Turns in one plane each, and the order they were made in; the first pair answered:
turn Z_186:
[  0   3  30  -1   9  -9 -24  22   9  -8] |-> [ -2  -5  22  12   8  13 -18   8  17 -22]
[ 10   0   3  46   5  49  18   7   0 -36] |-> [-13  -3 -26  46  -7  26  38 -19  30  -8]
[ 24   6  31  15  19  11 -14   3  -8 -17] |-> [ 20  -5   7  20  16  27   1 -16   9 -22]
[-21 -11 -37  -4 -10 -27  13 -19  19   8] |-> [-13  -2 -11 -17  -6 -49   0   5  -5  18]
turn Z_533:
[-24  26 -30  -1 -10 -59  36  33  -5  20] |-> [-24  29 -33   3  -6 -43  50  38  -8   6]
[-11  14 -28  19  -2  35  54  -5  34  -2] |-> [-14 -26 -54 -27 -11 -22   1 -34   1  -7]
[ 21 -14  46   7  16 -40 -66 -15 -13  12] |-> [ 34  23  46  42  31  45   9  20   3 -17]
turn Z_602:
[ 22  10  70  20  24 -10  12  73   1  47] |-> [ 23 -18  80  46  18  12 -28  35  22  49]
[ -6 -16   3   5  16 -18 -21 -14  -6   1] |-> [ -5 -23  -8   9  19   7 -12 -17  -7 -16]
[-10  14 -24 -33  -3 -10  37  10 -15  -9] |-> [-17   6   2 -29  -9 -47  -3   1 -11  27]
[  6 -38 -14 -26   3 -11 -43 -16 -27 -21] |-> [ 12 -33 -30 -27   1   7 -25  -7 -31 -35]
Now pairs of rows:
Between the rows of a pair lie 2 to 4 turns.
[ 11 -61 -25  26  15  35 -17 -35  29 -28] |-> [-10 -10  -9   8   3 -47  14  -7  54  58] : Z_186 then Z_533 then Z_186
[ 4 19 -8 13 -6 29 53  3 11 -2] |-> [ -3  25   6  10 -16 -27  29   1  18  44] : Z_186 then Z_602
[ 17 -45  -3   3   4  30 -13 -13 -25 -37] |-> [ -8 -29  -2  24  -8  -8 -18 -40  25  32] : Z_186 then Z_533
[ -4   2   0  31 -11  21  39  -8  51  24] |-> [  9 -10  19  39  -5  47   9  -6  33  -2] : Z_186 then Z_186 then Z_602 then Z_602
[ 10 -18  -2 -23  14   4 -28  16 -52 -33] |-> [  7   2 -29 -35  12  -4  12  31 -44 -30] : Z_186 then Z_602
[  5 -27  36   2   4   5 -55 -14 -11   1] |-> [-13  24 -15   0   1  22  62  14  19  16] : Z_533 then Z_186 then Z_602 then Z_186
[ 13   5  -6  11   7  35  21  14 -11 -22] |-> [ 15   6  -1 -16   3   2   6  22 -36 -23] : Z_602 then Z_533 then Z_186
[-19  14 -27 -26   0 -44  16 -19   4  16] |-> [  6  26  49  -6  15 -15 -20  18 -28   4] : Z_186 then Z_186 then Z_533
[  8 -29  21  -5   6   8 -31  -1 -29 -29] |-> [ -6   3  -1 -34   1 -35  19  23 -30  -5] : Z_186 then Z_602 then Z_602
[  8 -16 -29 -16   7  32 -19 -25 -14 -43] |-> [-13   6  -7  11  -3 -12 -24 -37  43  42] : Z_186 then Z_533
[ 18  -8  11 -20   3  -3  -8  17 -41 -29] |-> [ 14  28  39   5   5  -6  15  33 -10  15] : Z_186 then Z_602 then Z_602 then Z_533
[-32  12 -32   0 -12 -66  12 -25  43  69] |-> [-27   1   3  -1  -5 -75 -29 -25  30  74] : Z_602 then Z_186
[-11  -1  10  16 -11  -5  -6 -15  21  24] |-> [ -1   2  35  13  -7  -7 -18   0   2  11] : Z_186 then Z_186
[-28  -9 -56 -17  -9  -6  33 -42  33 -14] |-> [-12 -20  28  -8   3 -42 -63 -31  -5  10] : Z_186 then Z_186 then Z_602
[-12   2 -28 -10  13 -36  20  29  -9 -19] |-> [ -2   6  12  -4  21 -35  -8  42 -20 -18] : Z_533 then Z_186 then Z_533 then Z_533
[ 15   3  -1  -8  21  37 -29  39 -27 -64] |-> [ 16  14  37 -19  12 -31 -60  44 -27 -10] : Z_602 then Z_602
[ 12  -2   2  12 -15  27  62   5  11 -21] |-> [ 24   9  34   4  -7  20  47  36 -13 -18] : Z_602 then Z_186 then Z_186
[  9 -38  -9  11   9  17 -34 -26  -5 -35] |-> [-13 -28 -32  -3  -6 -36 -17 -38  20  11] : Z_186 then Z_186
[ -9  16 -71 -46  -2 -17  47   2 -20 -15] |-> [  4 -15  43  11   8 -15 -79 -28 -11  16] : Z_533 then Z_186 then Z_602
[  9  -4  10  15  27  43   0 -10  23 -22] |-> [ 14  25  37  -8  27  11   5  31  -2 -11] : Z_602 then Z_602 then Z_186
[ 10  41 -40 -45 -13  -4  67  47 -38 -18] |-> [ 35 -19  39  13   5  61 -54   5 -45 -49] : Z_602 then Z_186 then Z_602 then Z_602
[ 15   6 -28 -14  -3  15   3  28 -48 -35] |-> [ 8 42 10 35 -5 24 23 34  0 27] : Z_186 then Z_602 then Z_602 then Z_533
[-31  24 -32  29 -13 -12  39 -37  74  57] |-> [-21  -8  20  50  -3  -9 -39 -50  62  57] : Z_186 then Z_602
[ -4 -33  22  17 -13   8 -57 -39  13  -7] |-> [ -4 -16 -29  11 -11  47  12 -24  10 -43] : Z_186 then Z_602
[  8  16 -64 -13  15 -38  59  41  -2  -2] |-> [ 13  -7 -20  72  21  41  25  -4  53   5] : Z_602 then Z_602 then Z_533
[ 13 -13  11 -12  -7  -1 -49  -8 -14 -19] |-> [  0 -20 -18  -4 -19   8 -30 -31  16 -17] : Z_186 then Z_186
[ 27   6  42  29  14  51  -8   2 -25  25] |-> [ 21 -24 -41 -36   2  13   3 -17 -51 -13] : Z_602 then Z_186 then Z_533 then Z_602
[  9 -30   1 -14   5  -4 -32 -14 -31 -19] |-> [ 11  16  11 -18   9   2  21  31 -30 -15] : Z_533 then Z_533 then Z_602
[ -7  46 -16  11 -10  -7  44  14  30  31] |-> [ -1  25  32  25  -4 -22 -28  -2  26  48] : Z_186 then Z_602
[-11 -21 -62 -17 -21   6  20 -37   1 -32] |-> [ -9  37 -38  -2 -15   5  67  12  11   2] : Z_602 then Z_533 then Z_533
[  8 -22 -61 -10  -8  13  13 -28   8 -21] |-> [  4 -22 -60 -16 -14 -16   8 -33  12  -2] : Z_186 then Z_602 then Z_602 then Z_602
[  6  14  -4  -4   5  -4  11  25 -15 -11] |-> [  0   8 -26   0  -3  -1  22  11   3  -5] : Z_186 then Z_186 then Z_186
[ 10 -11  62  34   5  22 -13 -14   5   0] |-> [ 15  28  40   7   6  20  44  32 -20 -16] : Z_602 then Z_602
[ -9  27 -18 -20  -5 -20  46  27 -13   7] |-> [  7 -20  38  20   5   9 -49 -13 -14  -3] : Z_602 then Z_186 then Z_602
[  3 -19   2 -31   1  13 -11  21 -48 -44] |-> [-12 -39 -29 -26  -9  13 -21 -14 -28 -40] : Z_186 then Z_533 then Z_533 then Z_533
[  2 -21 -19 -29  -2 -41   0  12  -9  22] |-> [  0 -43 -33 -13  -6 -17  -7 -16  11  14] : Z_602 then Z_602 then Z_186
[ -5 -13  13  24   4  21 -15 -21  32   8] |-> [-11 -18 -26 -15  -4 -25  -8 -26  21  10] : Z_186 then Z_602 then Z_533 then Z_186
[ 22  20  49   2  11  16 -11  45 -30  -8] |-> [ 16  30  25  -3   6  23  24  55 -22 -13] : Z_186 then Z_602
[ -6  35 -33   6 -14  36  60   5  32  -7] |-> [-16 -25 -37 -14 -23 -22 -37 -58  23  16] : Z_186 then Z_533 then Z_602 then Z_602
[  8  -5   8  26   4  -1  -7 -39  37  19] |-> [ 14   5  33  13   6 -26 -25 -12  15  28] : Z_186 then Z_186
[  0 -19  -4  16   7  36 -19  -9  -9 -30] |-> [  2  -7   9  -9   6  -5 -41   9 -30 -14] : Z_602 then Z_533 then Z_186
[ 13  19  44   7  21  17 -14  36 -21 -18] |-> [-10  10 -42 -25   5   2  45  15   1 -25] : Z_533 then Z_186 then Z_186 then Z_602
[  1  -9 -29 -29  -6  55 -23   6 -19 -82] |-> [ -5 -19  16 -24 -18 -12 -98 -20  -2 -13] : Z_602 then Z_602 then Z_602
[-8 40 43 16 -9  0 -6 11  3 21] |-> [-12  35  -9 -28 -19 -22  26  19 -22  -2] : Z_533 then Z_186 then Z_602
[  7 -16 -36 -48  -2 -14  -8   1 -42 -34] |-> [ 23  30  39 -15   9   6  -4  50 -39 -11] : Z_533 then Z_186 then Z_533 then Z_602
[17 27 35 24 13 41  4 35 -2 -9] |-> [ 21   0  -3 -29   9   6 -13  25 -48 -38] : Z_602 then Z_533
[-14  35 -31 -15  -3  -4  65  31  14   1] |-> [ 13  -1  -6 -31  11  19  11  37 -39 -57] : Z_186 then Z_533 then Z_186 then Z_186
[ 25  10  28   5  12  33   9  25 -15 -27] |-> [ 16 -11  -6 -23   9   9   4  11 -27 -46] : Z_533 then Z_186 then Z_602
[ -4 -23   0  16   3  16 -12 -25  10 -23] |-> [ -6  13 -18  -7   1  -1  43   8   5 -15] : Z_533 then Z_186 then Z_602 then Z_602
[ 12  39   1  -9  18  22  38  68 -14   6] |-> [ 10  38  25 -10  11 -18   3  63  -8  38] : Z_186 then Z_602
[-15 -17 -10  28 -23  15  12 -33   7  28] |-> [ -7   2 -11 -17 -18 -26  18   9 -37  22] : Z_602 then Z_602 then Z_533 then Z_186
[ -7   0  -1  11  -8 -37 -39 -38  35  34] |-> [ 13   3  44  13   4 -15 -64 -10  -6   7] : Z_186 then Z_186
[  2  -9   0 -26  11 -40 -19  17 -34  -4] |-> [  7 -36   3  -3  16  -7 -39 -13 -20 -16] : Z_602 then Z_186
[ -2  -6 -53 -19  -9   3  32   2  -4 -32] |-> [-14  13 -11  -8 -14 -52   6   9  18  35] : Z_186 then Z_533
